In the data rows, the value 128 means zero.
Here are some rows, each followed by its group. Groups can overlap.
[145 116 116 122 148 137 114 160 112 170 150 107 109 107 114 116 162 158
 148 112  91 158 128 134 104 106 116 115 145 112 108 134] 0
[ 96 162 126 126 106 142 127 110 120 167 112 118 125 123 159 121 162 109
 150 139 114 113 133  98 115 117 128 123 112 187 123 136] 1
[148 124 125 128  97 145 124 106 120 114 154 115 120 119 162 122 112 103
  97 134 107 157 133 143 159 116 126 121 147 123 120 138] 2
[ 96 126 127 130 156  84 132 111 124 119 112 120 127 123 161 166 118 110
 154 141 114 111 134 144 158 119 131 124 111 191 125  95] 3
[159 126 130 139  92 159 136 111 134 119 165 117 124 121 124 129 111 102
  97 138 109 114 139 151 114 123 132 125 154 129 123 146] 4
[146 120 121 126  89 143 117 103 118 172 153 112 115 111 118 119 161 157
 151 124 102 157 130 140 108 112 121 119 145 118 114 136] 4
[130 114 111 110 139 122 101 141 169 148  98 144 164 103 113 148 147 142
 134 111 147 138 121 128 101  99 163 147 100 106 163 122] 5
[ 93 124 124 126 154  77 125 108 120 113 110 117 185 120 123 163 161 106
 150 135 163 111 132 143 113 116 125 160 110 125 184  93] 3
[ 87 160 121 174 151 138 119 105 114 164 150 114 117 116 120 117 159 155
 148 130 107 109 130  91 110 112 123 120 144 121 117 133] 0
[126 147 108 107 135 118  95 138 167 146  95 142 161  98 145 146 144 139
 131 105 144 137 119 125  98  96 161 145  97 101 160 120] 5
[ 90 122 120 120 149  76 117 105 111 110 108 114 176 117 154 155 114 152
 143 131 157 107 129 139 150 160 121 153 109 119 174  92] 3
[136 112 112 115 140 134 103 154 191 162 147 151 103 101 112 112 153 148
 140 111 154 149 125 132  99 102 110 110 139 107  99 127] 0
[142 118 117 125 151 142 116 160 116 106 151 110 113 113 161 119 104  93
 146 123 100 156 131 139 155 107 119 117 144 114 112 132] 5
[134 117 115 115 142 127 107 146 101 102 101 148 172 168 116 154 106 148
 139 117 152 102 124 132 104 157 114 151 101 111 170 126] 1
[144 120 121 124 147 143 117 157 112 107 151 112 114 109 158 117 105  97
 146 120 101 154 130 138 106 113 118 119 142 189 110 132] 2
[ 97 129 133 137 107  87 139 116 135 123 116 123 130 129 168 129 120 111
 104 149 117 162 138 152 165 126 135 129 113 134 129  98] 3
[159 128 132 139  97 158 140 113 135 121 164 120 128 125 127 130 115 104
 101 142 112 116 139  93 117 124 133 126 155 132 128 147] 4
[ 96 127 129 132 104  84 134 112 128 174 113 120 128 125 164 125 167 110
 156 143 115 114 136 148 117 122 131 125 112 195 126  96] 3
[ 93 125 123 124 153  80 124 109 120 114 110 117 182 121 159 162 117 106
 147 137 162 111 132 144 155 114 127 159 111 121 122  96] 3
[149 120 123 129 153 147 122 165 119 111 157 111 116 112 119 122 106  96
 153 126 102 160 132 142 108 114 123 119 147 119 114 139] 0
[ 95 130 132 139 103  86 140 114 137 124 114 123 131 128 170 130 118 109
 163 144 117 117 140 153 171 125 134 129 111 135 129  96] 3
[136 117 116 116 144 129 109 148 106 104 102 150 174 170 117 155 107 148
 140 120 153 103 126 134 105 159 115 152 103 112 110 127] 5
[ 95 161 125 124 154  81 125 109 115 162 111 116 122 121 157 159 161 109
 147 137 114 111 132 100 113 116 128 123 111 181 124 134] 1
[ 91 128 132 137  98 157 138 113 134 121 164 119 129 124 126 132 173 106
 101 143 114 117 140  93 116 126 134 126 154 131 127 146] 4
[142 117 118 123 147 138 113 158 111 104 151 157 109 106 116 116 103 154
  87 118 160 103 128 137 156 173 116 115 142 113 107 133] 5
[ 93 126 127 132 159  82 129 164 125 117 111 118 125 123 163 124 117 107
 155 138 111 159 135 147 162 119 131 124 110 126 122  94] 3
[132 114 156 161 141 129 107 146 178 151 100 148 105 100 116 110 151 145
 137 113 149 143 124 132 105 102 111 110 138 108 108 125] 6
[ 91 150 116 113 143 125 175 101 165 148 105 145 115 164 120 143 150 104
 137 125 148 104 125  95 109 106 161 147 109 114 163 126] 2
[ 99 127 126 167 109 139 196 110 119 165 150 119 127 123 124 120 161 113
 149 144 114 112 132 101 117 119 128 123 113 129 124 134] 4
[140 115 116 120 145 136 111 155 109 104 149 107 108 104 157 114 101 152
 145 116  97 153 127 135 153 107 114 159 141 110 106 131] 5
[155 126 127 130  95 154 137 109 135 117 163 118 122 121 124 127 112 102
  95 135 105 112 136 145 167 120 128 125 150 132 121 143] 5
[144 121 166 125 100 138 122 105 117 112 109 155 115 111 118 119 162 153
 149 127 165 105 133  88 110 167 117 119 144 121 114 133] 4
[150 123 124 129  95 147 126 163 122 113 156 114 120 117 121 121 111 101
 153 133 107 158 133 143 111 116 124 121 148 123 118 138] 6
[149 122 124 129 155 147 127 164 123 114 106 115 119 119 121 123 110 162
  96 131 105 160 133 143 161 118 126 120 104 122 118 139] 1
[150 125 126 130  99 147 127 108 123 115 110 117 123 121 162 123 114 105
 153 136 110 158 134 145 160 118 127 123 108 125 122 139] 1
[ 88 125 126 131 156  77 128 108 124 115 108 116 195 119 123 124 112 163
 155 135 168 111 134 146 162 118 128 166 107 125 120  91] 3
[155 125 128 134  92 153 134 109 126 117 161 117 120 121 124 128 113 103
  96 132 108 113 136 149 166 121 130 125 153 127 122 142] 2
[ 97 161 127 126 104 140 131 110 121 167 113 118 126 123 157 121 165 110
 151 138 114 113 132 100 115 116 125 124 110 185 121 138] 5
[149 119 122 132 152 148 123 169 121 112 159 111 113 111 118 122 104 162
  89 124  99 107 133 143 164 114 121 119 148 119 114 140] 2
[147 120 172 127 149 145 118 103 120 111 104 160 111 112 118 118 109 158
  93 124 163 106 131 139 109 173 121 117 143 116 114 136] 6
[130 112 161 115 136 127 100 147 185 155 141 149  99  98 112 107 150 145
 136 104 149 143 122 128  97 100 109 109 135 102 170 124] 7
[141 122 165 120  96 137 112 103 108 107 149 152 111 112 121 115 111 154
  97 127 160 150 129 140 108 166 123 118 144 118 114 133] 4
[149 123 124 130  94 146 125 106 122 114 156 114 119 117 122 122 111 101
 153 132 107 159 133 143 161 117 125 121 148 122 118 139] 7
[ 98 151 121 117 111 126 176 106 165 148 110 117 122 166 121 145 153 111
 138 135 152 108 100 102 113 111 163 147 113 121 166 126] 2
[126 151 107 108 134 118  95 142 172 150  95 145  99 164 110 151 147 141
 133 104 144  95 120 126  98  95 166 147 134  99 165 118] 2
[ 92 126 128 132 158  80 131 110 126 118 111 118 195 191 124 125 115 164
 100 138 170 112 136 147 114 180 129 124 108 127 123  93] 3
[ 88 149 115 115 146 125 174 102 168 147 140 145 116 114 120 144 150 103
 139 122 151 102 124  94 110 107 161 147 109 114 163 124] 5
[152 125 126 134  93 151 128 108 125 116 157 116 121 119 122 124 111 101
 154 136 107 163 134 146 112 118 128 122 150 124 119 141] 4
[129 113 111 111 138 121 101 141 171 150  97 144 165 162 112 149 147 142
 134 111 147  98 121 128 101  99 164 147  99 105 163 122] 5
[139 157 118 170 147 132 112 151 106 160 146 110 112 110 117 114 156  97
 142 120 102 148 127 135 105 108 116 115 140 112 110 130] 7
[134 112 162 115 140 128 103 149  99  99 143 150 101 100 112 110  98 146
 139 109 151 146 123 131 148 162 109 110 137 105 172 126] 0
[130 111 110 111 138 122  98 143 176 150  96 146 101 164 111 152 147 142
 134 105 147  97 121 128  98  98 166 149 135 105 165 123] 2
[154 125 128 134  96 152 131 110 129 116 160 117 123 122 124 126 113 103
  98 137 110 164 136 148 114 120 129 123 150 127 123 143] 6
[131 115 114 114 140  65 105 145  99 152 100 148 169 165 115 152 149 146
 138 115 149 101 124 131 103 156 112 150 101 107 168 124] 1
[153 126 127 131 100 149 131 110 126 117 157 118 124 122 125 125 116 106
 100 138 111 160 136 146 162 120 129 124 109 128 124 140] 5
[102 157 125 160 114  86 186 113 178 156 113 120 129 127 126 118 159 116
 146 143 119 114 103 106 119 117 129 124 117 127 175 133] 7
[ 86 150 115 111 142 123 176  99 166 148 139 111 110 110 147 146 149 145
 135 124 104 103 124  92 106 103 162 146 137 165 111 124] 2
[142 123 167 124  97 137 118 106 114 111 149 155 118 117 122 116 111 155
 147 131 161 107 129  93 110 168 121 119 145 119 115 134] 4
[147 161 126 122 101 138 124 108 119 161 109 116 122 117 157 118 156 106
 100 133 108 151 130 142 112 113 124 121 108 184 123 134] 1
[100 162 128 129 110  88 132 113 124 167 115 122 130 127 127 123 164 114
 152 145 118 114 102 103 118 120 183 126 115 188 128 138] 2
[ 94 160 125 173 153 140 124 108 118 164 151 117 123 121 124 119 161 107
 149 137 112 111 132  98 114 116 126 122 111 124 122 135] 0
[127 150 108 109 135 121  95 142 174 152  94 144  99 161 109 150 145 141
 134 103 145  96 120 126  97  96 164 147 133 100 163 122] 2
[146 123 170 126  97 142 122 106 118 111 107 158 119 117 121 120 112 158
  96 132 163 109 132 142 111 172 123 120 145 120 117 136] 4
[137 115 165 119 143 132 108 152 104 103 146 153 106 104 114 112 101 150
 142 114 155 149 126 133 102 165 113 113 140 110 105 129] 0
[136 117 159 166 142 128 107 146 180 155 100 149 107 107 115 111 151 146
 140 117 152 101 124 133 103 105 113 113 138 110 107 127] 6
[156 124 124 135  99 154 130 109 135 116 160 119 124 115 123 125 116 101
 100 133 108 163 135 149 115 118 130 123 149 128 126 144] 6
[151 121 124 132 154 150 125 169 124 114 159 113 117 115 121 123 107  96
  93 128 103 108 134 145 164 116 125 121 149 122 116 140] 2
[148 121 123 128 152 146 123 163 119 112 155 113 116 114 119 121 108  98
  93 128 104 158 132 142 160 114 123 120 147 121 114 137] 2
[133 115 114 113 141 126 104 146  98 100 141 148 106 104 151 153 103 145
 137 113  98 143 123 131 146 157 112 151 137 108 105 125] 2
[ 85 155 118 117 147 131 113 101 105 157 145 112 113 113 152 154 154 150
 141 125 104 106 127  91 107 107 171 117 140 174 113 127] 5
[148 123 124 128  97 144 126 107 120 113 154 160 121 118 122 121 113 160
 151 133 109 110 133  92 112 175 126 121 147 124 119 137] 4
[ 89 129 136 142 163  84 136 176 140 125 114 121 128 126 127 134 118 108
 105 149 116 115 139 154 174 128 133 127 109 133 132  95] 3
[135 114 164 117 141 130 106 150 101  99 144 151 104 102 113 112 100 147
 140 110 154 148 124 132 149 164 112 111 138 107 104 127] 7
[143 119 169 124 148 139 117 157 113 108 103 156 113 111 118 117 106 155
  91 123 160 106 129 139 107 171 119 117 143 117 113 134] 6
[150 122 124 131  90 150 125 104 125 114 158 114 120 114 120 124 109 162
 154 133 105 162 134 145 109 116 125 121 148 122 117 139] 4
[141 118 167 120 143 135 111 155 109 102 100 153 109 177 115 112 101 152
 144 117 159 101 125 136 103 170 116 114 142 112 106 130] 0
[144 120 121 126 150 141 121 103 115 110 104 158 188 183 119 118 108 157
  92 126 163 107 130 140 108 174 121 118 103 120 114 135] 5
[144 121 122 124 150 138 120 156 115 110 106 113 116 115 158 118 110 101
 148 128 106 153 130 140 155 113 122 119 105 187 116 134] 1
[144 119 120 123  93 138 117 104 112 164 149 112 114 113 156 117 158 102
 146 125 104 152 128 138 108 109 121 117 142 182 114 133] 2
[147 120 121 126 152 142 121 104 115 108 104 158 186 183 119 118 108 158
  93 125 163 107 130 141 108 173 120 119 103 118 115 134] 5
[131 114 112 112 139 123 102 143  97  99  99 146 167 164 113 150 103 143
 136 112 148 141 122 130 144 154 110 148 100 107 166 124] 5
[148 120 123 127 153 146 123 162 119 112 155 112 117 114 119 121 108  98
  94 127 104 158 132 144 159 114 124 119 146 118 115 138] 7
[155 124 129 136  94 154 134 108 128 117 162 117 124 122 124 126 111 101
  96 134 109 112 136 149 165 120 127 124 152 128 124 143] 7
[149 120 123 133 152 147 121 168 125 111 158 110 112 112 118 122 105 163
  88 121 100 108 135 142 165 114 121 120 147 121 111 138] 7
[134 114 113 114 142 124 107 146  95  98 141 108 107 107 148 151 105 147
 140 112  98 141 122 127 144 156 113 153 138 175 106 126] 2
[131 115 112 113 139 123 102 143  97 102  97 146 167 165 112 148 103 143
 136 113 151 142 122 129 144 153 109 148 101 104 165 124] 1
[143 118 120 125 149 141 116 160 114 107 102 159 111 183 117 118 104 155
  89 121 162 105 128 139 105 175 119 117 144 114 111 134] 2
[ 88 149 116 112 143 122 173 100 163 146 104 143 164 162 118 143 150 103
 135 123 148 103 124  94 107 104 161 145 108 114 162 124] 5
[102 128 130 174 116  89 206 114 127 166 116 121 131 129 128 123 166 118
 151 146 122 116 104 107 119 121 132 126 117 129 129 140] 4
[153 126 127 128  97 147 133 108 129 115 155 116 120 119 123 124 111 102
  97 135 108 159 134 144 161 118 125 121 151 126 124 141] 0
Which 4 groups are nearest to each row below, nearest first, going by the distance to the centre of the group?
[158 128 132 138  99 160 139 113 137 124 165 120 129 124 126 131 115 105
 100 145 111 114 139  92 116 126 134 126 154 132 125 145]: 4 7 2 6
[ 92 123 123 124 152 142 200 108 193 113 110 155 121 179 122 117 159 105
 146 135 161 109 131  96 112 114 125 119 109 121 120 134]: 5 2 4 1
Group 5 spreads out most along one direction. Which 3 other groups' directions of most spread are closest to that one, closest first?
2 7 0
Which 3 other groups have their centres nearest to the centre of group 3, nearest first?
1 5 2
Which 4 groups are nearest to each row below, nearest first, going by the average distance to the group's rows?
[150 125 125 130 101 146 127 108 124 115 110 117 123 122 162 122 113 105
 155 135 110 157 134 146 160 119 127 124 108 124 120 139]: 1 7 4 6
[139 117 165 120 146 134 112 152 107 104 147 153 110 107 116 115 104 151
  89 119 156 149 127 135 105 166 116 115 141 113 109 130]: 6 0 4 7
[126 148 109 107 133 120  91 139 166 147  94 142 162 163 110 147 145 140
 132 106 142 134 119 124  99  98 159 145  96 101 158 119]: 5 1 2 3
[143 121 167 123  96 139 120 106 113 110 106 156 119 117 120 117 112 156
  97 130 161 150 130 140 110 167 123 118 144 120 117 133]: 6 4 0 7
Which 3 other groups have their centres nearest to the centre of group 2, nearest first?
5 7 1
Which 3 groups are nearest to each row below, nearest first, going by the distance to the group's nearest row?
[133 115 115 112 141 125 105 144 100 100 100 147 168 106 114 151 105 145
 137 116 150 142 124 131 145 155 113 149 101 109 167 124]: 5 1 3
Which 3 other groups have their centres nearest to the centre of group 6, nearest first?
0 7 4
Group 4 spreads out most along one direction. Which 3 other groups' directions of most spread are closest to that one, closest first?
0 7 5
Which 3 groups are nearest to each row below, nearest first, going by the distance to the centre of the group?
[130 114 112 116 144 127 110 144  97 101  98 148 168 167 114 151 104 146
 139 117 149 142 122 135 143 151 112 151 102 108 106 124]: 5 1 3
[ 91 150 118 114 145 125 177 103 167 149 107 113 116 164 120 146 152 105
 138 128 150 105 126  97 109 107 163 147 110 117 165 126]: 5 2 1
Which 4 groups are nearest to each row below, nearest first, going by the distance to the group's nearest row?
[141 118 121 121  89 135 112 156 110 106 149 153 108 112 114 113 108 154
 143 127 160 147 129 137 106 168 120 118 144 114 109 131]: 0 4 7 5
[135 117 118 126 147 139 105 155 105 104 148 108 107 106 156 116 100 152
 143 109  97 153 125 135 150 106 120 159 140 108 103 133]: 5 2 0 7
Group 2 spreads out most along one direction. Which 3 other groups' directions of most spread are closest to that one, closest first?
5 7 6
Group 0 spreads out most along one direction. Which 3 other groups' directions of most spread are closest to that one, closest first?
4 1 5
Which 3 other groups have their centres nearest to the centre of group 4, nearest first?
6 0 7
Which 3 other groups have their centres nearest to the centre of group 0, nearest first?
7 6 2
Which 3 other groups have their centres nearest to the centre of group 7, nearest first?
0 6 2
Group 1 spreads out most along one direction. Which 3 other groups' directions of most spread are closest to that one, closest first?
3 0 4
